(in the rows, 128 means zero)
Families of rows that turns and mirrors carry onto each other, the same ones carrying the whole set onto itself: the rest of each named row's family, in list order:
4 families of 8 rows:
leni: [153 135 114 138 125 100 114 130 118 125 158 121 142 143 119 108]
nazos: [185 144 104 143 126 149 147 123 106 141 125 107 145 124 136 126]
podub: [139 148 110 137 114 123  95 122 109 148 129 116 133 108 156 105]
Lakup: [158 145 143 162 108 112 144 121  96 133 154 103 109 127 157 128]
zusip: [154 154 114 134 128  97 107 132 111 115 144 122 139 141 120 111]
pepig: [159 151 116 146 123  99 119 136 105 110 151 101 129 131 130 121]
ded: [165 159 122 157 108 128 119 121 100 138 164 104 126 124 167 124]
duga: [159 154 140 146 132 129 169 119 119 134 147 139 122 139 112 153]
res: [150 170 138 139 124 137 145  97 125 173 132 129 123 118 164 132]
pek: [175 140  97 142 105 149 145 116 116 142 115 127 126 118 126 116]
kofa: [124 158 134 139 121 143 117 136 127 157 121 150 148 119 119 134]
Liso: [138 152 100 147 102 131 114 110 105 157 151 124 129  97 154 120]
Zatu: [131 156 135 128 130 136 136 134 116 149 124 151 141 126 103 149]
Sona: [173 135 107 137 122 148 151  98 127 151 120 121 136 115 142 138]
Nomug: [146 148 103 145 112 134 104 105 107 158 154 128 115 109 160 117]
lizon: [134 164 130 152 136 136 113 130 131 152 116 152 148 124 121 140]
kop: [158 143  99 131 114 153 110 109 108 147 138 121 125 108 158 114]
koz: [173 161 125 148 116 120 135 122  90 130 167 103 122 134 151 142]
nenu: [165 153 129 132 100 119 141 124  95 133 169  99 123 130 149 134]
Duzu: [155 149 149 143 149 141 149 133 102 129 138 143 118 141 114 138]
Gavur: [153 167 138 141 115 129 152 107 131 154 106 122 119 113 149 150]
savis: [147 146 144 146 143 139 163 133  98 126 134 140 125 126 109 134]
vovap: [152 153 140 144 109 132 155 107 141 164 121 118 128 120 149 153]
sil: [114 158 146 143 119 102 118 115 123 142 152 147 109 123 133 131]
geda: [145 156 138 134 113 134 143 106 142 172 117 142 138 127 138 145]
fidu: [175 126  94 133 115 147 138 112 124 142 121 119 125 120 126 127]
sebat: [133 152 148 158 140 117 159 126 102 138 148 144 116 127 110 136]
suv: [124 146 147 142 150  98 129 108 116 136 156 132 110 122 141 124]
sobuz: [150 131 113 148 122 113 118 140 102 109 145 126 131 130 105 125]
dak: [129 151 138 147 131  91 123 126 112 128 146 133 105 130 124 104]
Bet: [140 156 107 124 137 138 121 118 132 149 124 153 145 120 112 132]
Bipu: [127 157 150 153 140  93 139 108 115 136 143 137 112 122 140 113]

Same family as savis: zusip, kofa, Nomug, koz, vovap, fidu, Bipu
Same family as leni: pek, Liso, lizon, nenu, Duzu, Gavur, suv
Same family as dak: pepig, ded, Zatu, Sona, kop, geda, sebat

Families of rows that turns and mirrors carry onto each other, the same ones carrying the whole set onto itself: the rest of each named row's family, in list order:
5 families of 4 rows:
W: [121 163 109 121 136 130 126 121 109  94 121 115 135 165 152 118 121 140
 138 144 155 158 134 146 132 112 125 119 132 143 155 122 109 160 131 135
 138 151 124 144 114 102 144 133 137]
U: [140 131 103 135 132 103 131 124  95 140 144  94 166 160 144 135 134 106
 112 160 141 156 174 148 132 154 113 131 145 114 122 124 132 117 127 133
 141 171  96 154 157 114 163 102 153]
L: [122 124 113 125 120 140  93 126 160 150 107 103 146 145 131 137 125 110
 125 146 129 131 114 146 138 180  92 134  94  83 134 120  99 130 120 112
 137 153 122 136 148 122 158 128 115]
C: [143 134 117 136 142 128 122 137 112 144 146  83 167 166 126 118 135 127
 111 140 130 144 179 128 143 148 117 130 137 110 126 140 134 120 126 135
 118 169  78 147 134  87 176 127 148]
A: [ 89 128 106 143 117 103 138 122 117 121 136 124 176 115 142 143 104 102
 106 132 149 125 163 134 120 136  86 152 117 107 129 141 120 130 110 145
 164 145 128 125 130 105 138 139 100]
E: [146 129 109 141 159 120 109 145 103 143 132  93 143 167 134 136 147 102
 107 147 136 147 160 129 142 137 104 133 146  93 108 125 122  98 138 133
 124 169  91 147 134 106 153 112 147]
M: [103 127  95 132 105 132 125 129  97 121 121 130 147 131 132 129 107 118
 103 126 144 133 158 133 118 141  74 151 107  93 121 119 122 150 126 120
 168 151 148 133 142 100 131 147 105]
H: [116 134 116 129 126 122 106 121 156 147 107  98 182 139 150 163 128  90
 131 143 128 138 137 157 142 172 108 134  95 103 147 125 105 121 108 140
 141 150  98 138 152 128 151 122 127]
P: [121 169  95 119 135 130 130 123 108 103 125 103 143 159 137 115 139 110
 154 137 150 146 148 132 130 119 143 122 118 135 154 119 112 149 111 126
 153 167 100 127 112  88 168 149 137]
Y: [126 134 137 140 124 131  94 120 165 140 115 101 158 143 137 143 116 132
 127 131 123 129 118 144 126 158  91 126 104 107 141 138 113 149 123 142
  95 153 108 141 141 120 149 129 119]
V: [ 99 161  96 115 140 147 124 130 116 121 113 121 124 171 152 115 120 113
 140 153 159 154 136 144 132 132 125 122 127 121 145 106 110 142 126 109
 178 176 129 136 116 102 154 137 134]
N: [128 140 123 133 125 123  88 130 150 147 112  97 145 137 134 155 142  84
 128 128 122 124 118 132 129 159  94 139  89  81 127 118  99 117 126 141
 126 154 108 129 138 122 144 133 120]
B: [134 115 103 140 151 138 125 133 113 152 127  98 144 176 137 113 127 118
  97 151 140 159 158 140 141 152 100 131 147  97 108 122 140 114 126 113
 135 183 106 151 144 102 165 114 130]
J: [ 98 152 109 141 115 113 116 140  93 118 133 124 145 124 131 136 115 103
 107 119 138 120 152 122 117 125  89 156 106  89 118 120 110 133 139 149
 162 143 142 134 123 100 124 146 111]
D: [102 163 100 119 125  99 139 113 120 111 141 114 139 148 152 122 127  98
 145 165 166 141 134 140 120 133 132 125 131 133 150 120 104 135 119 127
 174 164 124 125 115 112 165 123 132]
Z: [133 141 116 129 117 129  98 122 163 142 124 100 173 130 122 131 136 106
 131 129 122 132 130 136 141 179 109 140  82 103 141 124 106 139 116 144
 113 146  98 125 134 103 167 139 118]
Q: [113 141 118 143 106 118 125 116 111 106 130 122 154 127 135 122 103 139
 110 117 136 134 137 137 114 125  88 144 107 115 133 130 123 169 128 151
 127 139 143 140 133 103 131 143 102]
S: [116 173  98 123 147 121 122 133 102 110 123 114 122 163 150 121 144  93
 137 144 155 154 131 132 135 114 136 131 126 119 135 100 104 123 134 138
 166 163 122 132 103 102 147 135 136]
R: [110 146  92 141 113 118 121 133  98 103 140 128 170 114 113 125 111 123
 119 122 138 119 168 127 124 138  96 154 104 111 134 134 113 156 120 139
 142 136 125 128 129  81 142 153 112]
G: [149 125 120 136 148 133 121 123 118 131 124  96 153 174 146 128 130 137
 112 138 140 162 156 141 136 131  98 119 147 127 127 136 139 137 127 137
  97 172  89 149 137 107 153 118 142]

Same family as D: U, A, H
Same family as V: L, M, B
Same family as P: C, Z, R

Families of rows that turns and mirrors carry onto each other, the same ones carrying the whole set onto itself: the rest of each named row's family, in list order:
6 families of 3 rows:
mas: [128 121 147 145 125 154 114 115 125 131  99 129 153 134 172 159 106 100
 132]
ril: [121 162 104 112 110 118 108 109 123 128 112 141 141 152 125 159 143 139
 139]
magim: [133 134 156 152 128 150 127 116 126 137 101 135 149 125 162 149  96 110
 155]
meno: [121 121 130 134 128 148 131 120 117 123 109 129 142 129 159 154  97  88
 135]
buvak: [124 157 100 111 120 121 113 114  99 118 110 140 157 147 119 146 133 139
 134]
mufep: [111 162  98 123 118 128 110 119 125 124 119 155 136 141 120 153 141 141
 124]
losek: [123 146 168 143 136 108 123 142 153 117 125 151 171 142 128 139 148 135
 135]
vudo: [120 183 112 110 111 133 131 115 115 128 113 147 142 149 126 150 126 128
 139]
pak: [125 133 168 155 129 108 107 143 140 118 142 151 165 135 129 129 140 124
 128]
kozup: [133 125 141 133 126 150 125 114 123 125 112 117 146 144 169 164  99  99
 148]
Vugip: [130 141 166 148 129 109 109 155 141 112 144 146 165 153 125 143 139 122
 130]
kadap: [141 132 156 149 138 115 105 154 148 102 136 139 160 147 127 131 132 136
 135]
tivi: [113 167 107 108 114 129 107 118 113 125 113 162 144 148 123 154 141 126
 133]
nibat: [148 113 140 138 128 162 122 120 121 139 104 130 151 144 159 153 102 109
 134]
rabim: [132 132 168 154 132 107 108 140 140 123 149 133 165 146 128 142 135 137
 143]
Rure: [128 129 139 149 127 161 126 118 115 126 112 139 146 137 171 154 100  97
 140]
lar: [121 173 102 123 119 125 103 109 102 130 114 148 141 149 125 148 135 129
 138]
nikeg: [123 127 166 150 148 121 109 144 138 129 153 145 163 137 124 136 131 126
 131]

Same family as Vugip: mas, lar
Same family as magim: losek, vudo
Same family as nibat: buvak, kadap
Same family as rabim: ril, kozup

Families of rows that turns and mirrors carry onto each other, the same ones carrying the whole set onto itself: the rest of each named row's family, in list order:
10 families of 4 rows:
lila: [ 91 108 116 140 151 138  94 116 115  84  93 117 106 149  69 157 100 126
 111 129 126 155 124  99 163  99 116 132 107  90 148 106]
zuso: [ 78 114 125 126 145 136  92 124 111  89 104 120  94 135  83 161 115 113
 116 123 124 128 115 111 159 103 116 149  98  98 164 111]
rebeb: [102 125 153 121 117 166  89 110 119 100 115 118 101 137  99 157 119 133
 131 149 119 156 127  98 114 119 125 100 128 133 169 108]
budi: [122 102 128 154 131 152 112 123 129 148 110 109  90 131 105 135 120 142
 131 115 126 141 196 128 149  96 118 125 136 111 138 117]
ladaf: [ 83 111 124 115 150 144  98 106 111  98  93 117 107 145  72 171 114 123
 115 116 131 140 126  98 167  89 122 136  99  99 160 116]
kizar: [109  96 129 164 127 151 116 136 118 132 125 126  83 113  98 149 105 122
 145 114 132 160 179 117 164 100 134 123 137  94 136 131]
Tozef: [110 104 114 141 138 148 129 125 109 137 119 119  75 137  95 128 128 126
 119 105 121 145 190 125 147 107 143 126 134 107 125 112]
muda: [105  94 124 137 119 147 125 125 109 144 106 104  85 141 111 137 102 139
 125 128 130 125 177 131 147  99 139 139 151 107 127 120]
Badis: [120  92 124 141 113 128 136 112 149 106 118 144  96 106  81 150 142 152
 148 136 106 120 152 103 131  87 116 130 136 123 111 125]
bifu: [120 105 123 139 105 120 140 123 130 103 109 134  79 114  90 140 149 145
 135 136 102 107 138 101 127  95 124 129 125 112 108 102]
galup: [117 121 150 130 144 148  93 124 104  86 126 110  95 134  79 158 116 139
 122 142 133 148 146  91 119 118 131  97 127 142 175 118]
mafo: [130 100 109 131  92 131 137 125 147 108 102 141  92 119  79 163 137 142
 137 125 103 121 148 103 133  97 123 120 122 117 106 122]
belo: [ 84 107 109 119 139 139  99 113 108 101  84 123 115 138  78 174 110 107
 123 132 117 144 123 100 167 106 123 144 115 102 165 117]
Beti: [125  87 121 140  96 127 137 121 134 105  98 134  94 107  79 149 152 126
 133 124 102 123 151 101 121 101 122 141 134 121 112 125]
tabav: [101 118 155 135 109 157  94 128 122  90 120 120 102 146  88 148 115 141
 123 137 129 125 130 106 118 111 126 102 153 132 186 125]
nin: [ 82 106 110 128 146 134  98 100 101  93 107 117 117 127  79 162 116 119
  98 116 115 148 122 102 166  97 109 129 116 108 155 135]
Vako: [ 78  92 114 118 155 132  93 118 116  84 102 121 111 129  83 159 105 123
 112 132 134 135 135  97 157 102 119 149 110 100 174 110]
Beno: [ 99 126 163 134 121 157 100 124 114 102 104 127 102 121  94 152 109 146
 123 140 121 152 124  98 123 119 112 104 142 136 180  99]
Bavem: [118  86 127 147 129 153 119 152 102 130 123 128  96 130  94 128 116 126
 115 109 124 143 182 121 166 102 121 114 142 106 128 128]
divam: [115  96 103 148 135 145 124 144 109 131 112 121  67 124  94 140 122 130
 129 115 132 144 182 123 156 106 144 121 159 108 132 121]
Pobo: [106 125 134 118 127 161  96 135 119  94 109 134  97 124  86 155 114 131
 117 145 115 152 129  97 110 117 126 104 146 141 183 124]
pov: [ 96 115 150 148 114 152  96 136 119  87 115 124  87 131  79 155  98 149
 120 131 126 138 147  88 100 122 126 119 141 140 169 104]
gosak: [109 108 109 137  98 144 131 128 134  92 119 140  86 119  71 158 155 146
 113 129 119 117 155  92 134 116 112 125 115 130 109 114]
Mutiv: [124 105 116 150 102 143 134 114 135  90 106 135  87 111  95 153 155 138
 155 115 105 109 159  95 129  89 121 129 122 124 130 114]
zanu: [ 71 104 130 125 129 146  97 117 141  97 102 116  95 145  86 165 121 115
 131 120 139 143 121 110 184  95 123 137 104 103 152 112]
tul: [ 69 100 128 121 134 137  99 109 109  92  96 111  96 130  75 155  96 123
 115 139 118 133 116  99 161  95 125 136 108  90 164 120]
Rurus: [111  97 125 139 134 139 126 130 112 138 118 123  78 119 111 129 109 135
 125 101 129 139 169 139 153 101 125 119 150 100 126 111]
notep: [124  94 120 147 135 150 114 132 112 145 112 118  90 125  97 129 113 141
 129 112 139 139 185 123 155 100 127 130 147  94 127 120]
Faf: [109 104 102 150 130 149 124 137 120 149 125 127  85 136 102 132 119 129
 112 121 122 142 170 127 155  95 130 116 154 107 126 125]
vok: [118  98 124 130 101 124 119 120 148  89  94 130  83 119 107 134 151 142
 123 126 106 112 154 101 128  77 127 122 131 123 120 124]
fusus: [125 102 114 139 106 136 128 124 139 105 104 128  91 117  89 150 166 150
 133 130 115 115 150  98 116  90 119 125 114 117 110 120]
rek: [109 108 118 131 131 160 120 133 122 153 122 123  70 121  94 144 112 146
 117 113 128 131 184 118 163 103 130 135 141  99 136 117]
kenib: [ 94  93 130 117 146 137 100 106 116  91 105 115 117 137  71 178 114 140
 121 128 127 147 124  96 173  97 128 129  94 106 157 119]
Toseg: [ 96 125 160 115 121 150 103 130 107  84 113 130 106 134 108 157 117 129
 119 135 129 141 133  99 121 117 124 100 141 142 174 107]
mer: [107 123 155 125 131 156  97 132 109  93 117 121 105 129  79 150 117 150
 135 141 127 144 132  88 111 112 126 108 138 141 185 119]
Gem: [126  92 119 144 114 137 120 118 145 104 107 131  86 123  87 151 166 158
 126 133 115 106 159 107 128  93 122 151 115 119 122 121]
gitid: [116  91 123 152 103 130 137 120 123 113 108 134  82 115  79 162 157 133
 124 142 114 117 141  90 126  99 115 119 117 118 109 138]
fineg: [ 70  97 135 123 128 134 100 121 120 100  84 104 104 140  74 174 116 116
 107 122 125 132 135 102 160  82 128 139 110  98 165 105]
Madaf: [103 116 154 121 124 143  95 140 117 100 114 125 104 123  85 159 126 140
 136 140 144 158 121 107 111 129 129 109 129 146 165 117]
dez: [116 122 157 124 123 152 114 132  99 104 128 123 110 121  83 152 122 122
 117 158 119 157 128  92 120 111 136 119 134 143 172 121]

Same family as Mutiv: lila, rek, Madaf
Same family as mafo: zuso, Beno, divam
Same family as bifu: belo, Pobo, Rurus
Same family as rebeb: Tozef, Badis, Vako
Same family as Toseg: Beti, tul, Faf
Same family as ladaf: notep, fusus, mer
Same family as Bavem: tabav, gitid, fineg

Families of rows that turns and mirrors carry onto each other, the same ones carrying the whole set onto itself: the rest of each named row's family, in list order:
3 families of 6 rows:
raris: [147 167 103 148 134  95 103 106 161  99 133  96 138  89 113 134 143]
pinev: [123 108 135 139 105 132 127  84 149  90  97 103 153 120 148 133 135]
velob: [149 155 107 159  93 112 108  84 166  93 132  81 152 101 122 145 146]
samek: [160 131 118 158  79 138 109  89 126 119 102  97 143 105 123 139 156]
gafa: [140 148 110 121 158 104 110 124 147 100 116  98 120  88 124 125 134]
zuzul: [155 144 115 135 145 118 104 121 124 126 100 115 117  88 114 122 148]
Mekip: [143 143 138 151  74 117 118  97 143  91 122 101 149 109 135 153 142]
fir: [132 109 128 121 107 139 121  98 129  91  98  79 142 112 152 131 135]
Ruve: [143 128 120 147  78 132 117  85 145  90 115  74 153 112 141 143 145]
sopip: [152 112 112 132 133 144 119 118 132 121  82 103 112 103 126 116 145]
sugi: [134 110 125 120 123 134 134 126 154  91  94 100 114 112 141 129 126]
Karif: [155 152 100 160 139 112  99  94 152 126 109 115 134  90 104 122 154]
Dopub: [165 146  97 170  97 128 108  95 159 121 113  98 133 101 103 135 157]
zuze: [134 145 136 123 142 103 116 130 132  97 111 119 119  93 132 132 130]
lemab: [131 154 118 149 148  95 113 100 172  98 120 119 140  96 115 129 134]
fafe: [145 105 120 143 110 148 114  86 126 118  82 101 142 111 134 121 150]
Bel: [130 116 121 110 147 126 120 118 135  97  96  89 123 100 142 121 129]
mar: [149 155 107 160  99 110 121 108 184  91 128 100 132 105 116 148 138]

Same family as zuzul: samek, sopip, Karif, Dopub, fafe
Same family as gafa: raris, velob, fir, Ruve, Bel

Families of rows that turns and mirrors carry onto each other, the same ones carrying the whole set onto itself: the rest of each named row's family, in list order:
4 families of 8 rows:
maguk: [ 93 122 100 133 145 123 146 100  89 151 162  82 110 108 127 164 117]
Vazak: [131 116 125 125 119 164 108 124 137 156 140 120 108 110 173 151 124]
loma: [101  97 108 129 127 143 133  93  73 133 132  92 123 111 118 156 136]
fim: [115 130 115 127 132 139 126 132 155 156 140 112  88 103 152 156 116]
Boli: [123 122 130 129 106 161 118 118 138 172 152 120  97 130 168 168 128]
zofiz: [ 89  92 119 139 117 134 128 121 128 157 169 121  72 115 155 144 131]
Seta: [116 115 102 132 119 160 130  92  79 136 155  92 133 123 140 178 133]
dutur: [108 117 131 119 116 123 124 135 152 149 136 118  90 108 157 146 126]
momad: [ 86  90 119 133 122 147 132 128 121 161 159 121  64 122 146 148 129]
ser: [119 135 111 122 125 129 147 108 100 142 137  78 139 104 140 165 132]
gafo: [ 87 115 106 140 134 122 141 106  88 137 135  84  96 122 118 171 131]
duze: [ 96 121  97 137 132 137 148 103  88 134 156  85 108 113 121 176 124]
tila: [120 113 104 131 127 155 126  92  74 150 160  90 138 117 151 162 127]
dek: [112  84 135 130 107 143 110 111 119 162 141 128  99 110 161 131 141]
sebu: [ 99 131 105 137 143 135 143 113  90 141 162  86 102 116 115 165 119]
mun: [125 120 110 132 127 164 120 101  72 145 160  94 131 128 144 162 127]
fabo: [119 113 131 129 122 148 107 118 139 168 158 128 100 124 171 156 117]
vaga: [128 144 118 124 125 138 136 114 100 140 133  80 133 111 128 161 130]
mufus: [ 98  95 107 129 125 137 140 110  72 130 143  88 123 105 132 141 137]
Fizu: [107  88 131 123 111 146 109 133 126 144 139 128  98 116 164 130 133]
nevon: [110 141 114 134 126 127 136 101 101 146 130  85 120 127 136 189 132]
bilo: [109  85 121 134 127 168 105 127 114 149 147 127  91 110 166 131 124]
fevil: [ 91  96 124 132 132 135 120 122 132 160 165 130  78 120 152 145 114]
bugug: [104 122 134 124 118 132 134 129 150 167 129 110  81 112 140 152 131]
Pegov: [102 100 113 131 134 146 132 118  67 130 140  90 114 111 120 137 136]
vasur: [121 116 115 137 116 152 117  94  77 140 131  93 131 133 150 173 136]
mori: [108 117 133 128 115 118 130 118 149 168 136 113  90 103 148 146 132]
rutot: [116 131 113 122 126 134 136  94  96 141 126  85 131 107 122 174 134]
puge: [122 116 126 132 104 147 117 115 140 166 164 122 101 120 178 160 133]
lida: [ 94  95 113 142 125 144 125  98  64 136 135  98 111 130 132 159 137]
zode: [ 92  98 116 134 138 142 125 132 130 150 144 120  74 101 144 136 117]
Meko: [113  87 138 125 104 162 113 122 114 159 133 123  95 121 159 133 141]

Same family as bilo: Vazak, fim, gafo, nevon, vasur, lida, zode
Same family as vaga: Boli, momad, sebu, mun, bugug, Pegov, Meko
Same family as rutot: loma, Seta, dutur, duze, fabo, Fizu, fevil

